Here are some points:
[-22 -16 -26  -1 -25  26  -6  19]
[ -4 -10  20  -2   3 -12 -15 -12]
[-11 -12 -27  49 -22 -24  80  -3]
[ 29 -22 -20  39 -18 -27 -10 -19]
[-19 -15  58 -12  24 -23 -35 -26]
[102 -11  25 -16  -8 -20 -24 -10]
[-15 -18 -21 -22  35 -15 -21   6]
[-20 -18  63  85 -23 -17 -15 -15]
[ -5 -10  -5 -26  50 -17  -1 -22]
[ -1 -23  74 -19  22 -13 -24  -8]
[-13 -18 -23 -10 -20  47 -17  60]
[-12 -13 -27 -16   1 -20 -19  -5]
[-23 -20 -13  64  -6 -13  42 -17]
[-10  -1 -16 -15 -17  27 -14  72]
Here are 11 more points, each followed by its number:
[  5 -26 -17  10  -5 -33  -6  83] 0
[ -8  -9 -17 -13  -8  54 -14  68] 1
[ 53 -32 -20 -31 -11 -15 109 -18] 2
[-28 -13  24 -24  -6  57 -19 -21] 3
[-19 -21  68   3 -14  -4 -13  -3] 4
[  1 -12  -5 -21   5 -14 -23  -7] 5
[  4 -11  45 -16   6 -28 -23 -19] 6
[-15 -16  36 -16 -16  64 -33 -19] 7
[-14  44 -26 -10 -16 -29  71 -23] 8
[-19 -18 -16  37 -19 -15  63  -8] 9
[-16 -18 -22 -25 -22  34 -13  -5] 10
Which of these numbered points is nearest to each point below, looking only along the 3 directions in which the first points spread most? Its number follows each.
[ -3  53 -17  -6 -19 -24  54  -3] > 8
[-14 -23  41 -13 -11  58  -7  -3] > 3
[ -6  59 -23 -19 -19  -6  30 -10] > 0
[-24  -9  71  67  -6 -10 -21 -28] > 4
[-15 -23 -22 -14  -7  74 -16  88] > 1
[-17  -7  31 -20 -15  58 -25 -10] > 3
Here are 11 other points, each followed by its number:
[-16  -7  44 -11  -9 -16 -15  37] 0
[-11  37 -15  45 -19 -12 -25 -10] 1
[ -7 -12  45 -12 -23  55 -33   0] 2
[-10 107 -28 -12 106 -28 -25 -25] 3
[ -8 -10  70  -2 -23 -11  43 -15] 4
[-16 -15 -17 -19   5   2  -8 -26] 5
[-15  60 -13 -15 108 -21 -25 -16] 6
[-11 -19 -20 -15  41 -10 -35  -2] 7
[-24 -15 -31 -26 -19  86 -18 110] 8
[-13 -21 -15 -12 -18  64 -12  55] 9
[-26 -14   0 -31  51 -31 -14  -4] 10
The same question for these:
[-12 -15 -17 -14 -22  48 -16  38] > 9
[ -6   1  38 -20 -23 -29 -18  25] > 10
[  5 -16  78  47  -8 -21  -8  -1] > 4
[-20 -22 -19  65  -8 -11  13  -1] > 1
[-15 -15 -10 -15  -9  70  -8  83] > 9
[-15 -21  32 -16 -22  27 -23 -11] > 0
